R: 4 groups of rows, each row roughly a mix of its group's hidden directions
R (128 x 10)
[[ 45 -13  -8   2 -36   4   0  22  -2 -16]
 [ -5   4  21  11  -1  32   2 -15 -50  -8]
 [  6 -32  29   8   8 -18 -22 -23 -33   0]
 [ -4  17 -20  11  -7 -16  15  15  15 -51]
 [-50  -6  -6  -3  -3   4  36  14  -5  17]
 [ 22  -3  -3  13  14   3 -11  30  47  17]
 [  0 -46  11 -16   5   2 -30   4  29   9]
 [ -8 -17  16  15 -19  12   4 -28 -48  -1]
 [ 13  -7 -40   8 -22 -39   4 -11  14 -16]
 [-13   5 -15  17   7  -5  19  -3 -39 -42]
 [  5   4 -11  11 -31 -14   3 -46  29   2]
 [  9 -10  20  35 -30 -13 -30  22 -10 -11]
 [ -4 -21   5   2 -22   1  32 -21 -42 -18]
 [ -1  -1 -18 -28  17   4 -10  25  45  15]
 [-21 -32 -19  29   5  32   1   2 -27   0]
 [-14 -16   5  15   3  23   5 -16 -48  24]
 [-22  -6  13 -29   9  35   1 -21 -34   5]
 [-13   0 -12 -26  26  17  30 -29 -21  18]
 [ 17 -45  21 -23  20  -2 -22   6   6  15]
 [ -2 -43  -2  -3 -27  13 -33 -19  12   8]
 [ -8  22  24  13   5  20  15  -4 -50   1]
 [-32   3 -17   0 -26  11  46   5 -11   5]
 [ 31  18   9  -4  20   8 -41   4  29   6]
 [ 26 -11  21   4 -18  23 -19 -42 -11   9]
 [ 16  -3  16  11 -10 -12 -43  22  34   2]
 [ 10  25  -6 -18  -7  15  45  -2  32   7]
 [ -5   5 -19  28 -31   4  13  26  28 -26]
 [ 19 -24  35   4  10  -4 -39 -10 -22   4]
 [-15 -25  10 -23  16   4 -34 -22   3  32]
 [  3 -25  18 -21  28   1 -35   4  18  26]
 [ 13 -37  29 -13  15  -3 -37  -2  -8  15]
 [-12  37 -27  15 -16   1  37  -2   3 -18]
 [ 19 -26 -17 -11 -16 -14  22 -22 -26 -31]
 [ 22   7  33  -6  15  24  15 -20 -25 -26]
 [  5 -36  -6 -12  16 -19 -39  13  19 -14]
 [ 30  -7  18 -14   1 -25 -37  15  26  -7]
 [ -9   9   7  -5 -10  20  38 -13 -45  -9]
 [-27 -36   8 -31  14   7  -7  14   8  30]
 [ 45  13  10   4  -5   9 -40 -19   0  -9]
 [-12  13 -20  -2   0   7  48 -12 -27 -22]
 [ -7 -29   8  -1 -20  -1  26 -21 -43 -11]
 [-14  30  -2   2 -15  -9  21 -23 -44 -13]
 [ -2  46 -24   1   5 -23  25  24  -2  -6]
 [-14 -25  14 -25  25   7 -20  10  21  34]
 [ 23 -22  -6  30  35 -11   5  30   6 -13]
 [  7 -46  25  -7  14  28 -21  -4  11   5]
 [ 24 -12  31 -11   0  24 -10 -36 -26   2]
 [ -4   7 -16  22 -37   0  26  22  15 -30]
 [-22   9  18  -6  10  31   9  -5 -49   0]
 [ 43  15  -6   4  17 -13 -28  -1  28 -16]
 [ -3  10 -27  -5   4 -26   7  19  50   1]
 [ -8  31  -3  19  10  28  27  11 -32 -15]
 [  7  19  13  -1   2  20  37 -14 -43 -10]
 [ 34  10  19  20  21   4  32  18 -16 -17]
 [ 18  -2  17   3  -6   2 -37  16  40  23]
 [-14  16   0  25 -20  24   8 -17 -43 -10]
 [ -5 -22  26 -26  11   2   6 -20 -44  -9]
 [  9  50 -19  -9   2 -21  26   8 -12  -7]
 [ 12 -10   7   8 -16   1 -32  24  46  11]
 [-11  31  -5   5   7   5  37 -18 -36 -15]
 [ -3 -25  -3  23 -22  12 -15 -27  40   8]
 [ 12   5  17  -6 -21   0 -16  11  44  35]
 [-32  24 -16  11 -28   9  25 -21 -22  -3]
 [  6 -20   4 -11  31 -15   1  26  45   7]
 [ -8  46 -23   6 -12 -18  27  -5 -18 -11]
 [ 38   5   2  32  -7 -39  -7   3  16  -6]
 [-16  13  15  -6  11  29   4  -1 -52  -8]
 [-12  29 -32   0   7  -9   9  35  29  -8]
 [-30 -27 -10  -1  17 -23   8  37  22  -1]
 [  0   9  19  -3  22  30  21  -4 -46  -8]
 [ -5 -15 -15  25  22  11  -6   2 -36 -37]
 [-29  30 -17  26 -27   0  27  -8 -15  -2]
 [-12   8 -15 -35  30  10  27 -27   2  18]
 [ -6 -16 -14   5  -1 -22 -40  16  39   6]
 [  5   9 -12  21 -39   0  26 -19 -30 -17]
 [-27  22  -1  18   6   5  34   2 -38 -17]
 [-33  19 -35  14 -10 -16  19  27  -1  -9]
 [  6  -8  -9  17 -27  -4 -11  31  43 -17]
 [-35  41 -21   6  20  -6  15 -14  16  -3]
 [ 16   8 -25  29 -11 -41  -9  15  22  -8]
 [  1  -8 -18   6 -22 -33 -29   2  39   6]
 [-10  10   8  -4  10  23  13   0 -55 -16]
 [ -4 -55  18  -2   0  17 -25  -7   8   8]
 [  0 -28   2 -45  18 -13 -22  22  15   0]
 [  8  -7  24 -27  19  -2 -11 -24 -26  36]
 [ -4  22  -1  11 -27   5   8 -54   0 -10]
 [ 33  26   7  28  15 -20 -25   1   7 -22]
 [  1  27  22  16   7  16  23   0 -45  -4]
 [  6  15 -22  -6  -4   1  45  -1  -7 -39]
 [ 18 -24  -2   5   0 -30 -46   0  22  -4]
 [  7  -8 -16   0 -24 -33 -23  -8  41   8]
 [  1  11 -25 -23  13   4 -12  20  48  11]
 [-18  15   6  -2  -9  15  12 -18 -55  -6]
 [ 37 -20  28 -21  27  13 -13  -1  17  10]
 [  4   5  17  26 -15  -3   5 -31 -44 -17]
 [ -3 -19   9  -8   5  26 -14  -9   9  54]
 [-50  10   1   9 -11  10  29  -4 -23  12]
 [ -9   9  13 -19  -6   0  29 -27 -33  32]
 [  6  40 -18  10  17  -1  31  33  -5  -5]
 [-19  11   2 -13 -12   0  14 -30 -47 -19]
 [ 16  -3  -3 -12 -16 -16  -6  -4  57  11]
 [  3 -34   5 -14   4  10 -28   3  24  40]
 [ -5 -26 -21 -17  -8 -15 -27  -1  44   6]
 [  0   4 -11  22 -32 -10  22 -25 -33 -20]
 [ -2  -7 -16  12   3 -27 -53  15  15  -4]
 [ -9  13  19  -5  11  27  13  -9 -51  -4]
 [  7 -24   3   9 -20  14 -33 -23  37  11]
 [ 20  20  -2 -10  18  11 -25  22  43  12]
 [-17 -23  11  15  -8 -16 -42 -14 -31   4]
 [ 10 -17 -26 -13  -5 -19 -10  -2  52   3]
 [  9  24 -21 -18  12  12   2  24  46   0]
 [ -8  23 -18   3   0  12  48 -10 -21 -24]
 [-19  13   7  -4 -12  16  17 -17 -53  -6]
 [-34  -5   9 -30  10  39   0 -14 -11  18]
 [  2  24  20   8   9  20  20  -5 -50  -7]
 [ 17 -22 -16  14  17 -24 -21  15  41   1]
 [  9 -35  22 -20  21  -1 -36   8   5  18]
 [-14 -14 -22 -17  10 -32   3  33  33   1]
 [  8  -5  26   5  -4   5  14 -30 -50   0]
 [ 19  41 -17  -5 -13  26  24   0  15 -21]
 [-22 -24 -17  -2  -7 -16 -43   0  28  14]
 [  5  18 -18   1   0  -9  -1  20  47 -33]
 [ -4  42 -15  24  -9   5  27   5 -30  -8]
 [ -5 -21 -12   1  -2 -20 -37   8  43  10]
 [ -1  13  15 -30  34  -3  -7 -30 -13  30]
 [  9 -29  24 -12  13 -10 -35 -10 -25  24]
 [-17  17  -5  -6  -1  27  36 -21  -7  35]
 [-29 -16  -6   5 -22  -6  38  -7 -34  -7]]

the two rows of each list that fit no group, in list order (the others fit one group, some only roughly)
  * j377: [-22  12 -17  -3  21  26  32 -24 -25  14]
  * j619: [  0  41 -13  17 -23 -22  23 -21 -18  -1]
  * j889: [  3  29  20  -4  19  12  45   9 -22   2]
  * j852: [ -3 -25   9 -26  22   8 -19  24  28  28]
  * j386: [  8  19   4  -5 -20  10  50 -12 -27  -9]
  * j337: [-10 -53  16  17  -8   8  -8 -13 -22   8]
  * j419: [-19 -15 -22  40 -22  17   2  24  11 -17]
  * j639: [-20 -22 -26  29 -20  18  20  20   2 -22]
  * j157: [-23  25 -30   5  10   6  38 -11  -6 -25]
  * j451: [ -7 -21  11  11 -22   1  43  13 -31 -13]
  * j531: [ -7  -6  15 -23   4  19 -11 -17 -33  42]
  * j946: [ 21 -24  28   9   0 -12 -44   7 -21   3]
 | j889, j531
  * j102: [-11 -29  -9  10  18 -11 -45  15  23  11]
  * j695: [ 17 -17  -5  12 -28 -22 -34  22  27   6]
  * j758: [-17  15 -17  43 -13  -3  37   1 -12  -3]
  * j970: [  9  33  -5  18 -34 -11  20  14  17 -28]
  * j874: [-18 -32  12  11 -31  10 -22 -30 -21   4]
  * j276: [ 19  16 -14  13 -25 -23 -13 -32  19 -26]
  * j484: [ -1  -5 -12  13  -5 -15  -3  26  54  16]
  * j701: [-10  27 -10  17 -21   0  46  23  -4 -10]
  * j826: [ 14  -6   0  -5  37  -7 -46   6  20 -15]
  * j148: [-31  28 -12  18   1  10  37   0 -18 -21]
  * j68: [ -9   8 -16 -21  18   0 -38 -10  36  21]
 | j695, j276
  * j358: [  4  48 -14   0  11 -19  30   6  22 -10]
  * j195: [ 12 -17   5  12  23 -10 -53  10  -1 -18]
  * j916: [-13  27  15  18  22  18  13  27 -35   3]
  * j491: [-26  12 -32  30 -38  15 -10   0   1  -1]
  * j268: [-16   2 -23  30  -5   5  27 -18 -32 -23]
  * j550: [-12   2   0  10  19  12  12 -20 -56  -5]
  * j180: [-13  24 -30 -12   9  13  40 -11  17 -18]
  * j143: [ -4  23   3  10 -28   8   3 -42 -34  -7]
  * j341: [-17  -4 -18  43 -26  12  11  18  -6 -27]
  * j635: [ 11 -17  10 -28  -2   1 -26 -18   9  45]
 | j268, j635
  * j894: [  6   2 -29 -23  13 -11   1  19  48  -1]
  * j48: [-28   8  13 -29   3  42  14 -18  -8  15]
  * j194: [ 22 -17 -17   7  -9 -36 -27   3  34  -4]
  * j184: [ 24  -5  -5  22 -15  -3  12  19  22 -45]
  * j636: [  6 -14   0  28 -29   3 -15  21  42 -14]
  * j322: [-23   3 -13  -7  12  20  34 -24 -32  19]
  * j748: [ 15 -28  21 -11  18 -13 -47   2 -10   3]
  * j331: [  3  19 -11 -44  20 -10  20 -14  31   0]
  * j703: [  0 -36  29   1   0  -7 -33 -11 -29  13]
  * j443: [ -4  -9  13   4  25  11 -11 -20 -54   6]
 | j184, j636
  * j437: [14 18 -5 -5 39 -5 30 36 10  0]
  * j853: [-30  22 -24  17 -13 -11  37  20   6 -10]
  * j989: [-14  17 -14  46 -13   0  35  -2 -15  -4]
  * j382: [ 11  12 -12   0  -8   6  16   7  59 -14]
  * j351: [-21   3   7  10  -2  10  11  -8 -59  -7]
  * j942: [-11   0   0  -3   5   7  30 -22 -53  -1]
  * j318: [ 16   1  23 -25  16 -11 -36  -6  20  31]
  * j226: [  9  32  -8 -16  30 -22  27  27  10  -5]
  * j950: [ 29 -10  32 -18  -4   8 -27 -21 -24  16]
  * j597: [-31  37 -22  17 -21   3  26  10  10   5]
  * j255: [  6  20  25 -10  13  11   5 -27 -32  35]
  * j378: [-13  32 -34  -3   8  -5  19  16  37  -4]
  * j300: [-40   1 -25   4  24  -3  28  27  -8   1]
  * j47: [  8  26 -21  -7 -31 -26 -19 -26  19   9]
  * j821: [ -9 -39  -8   7 -24  18 -10  15  25  29]
 | j382, j300
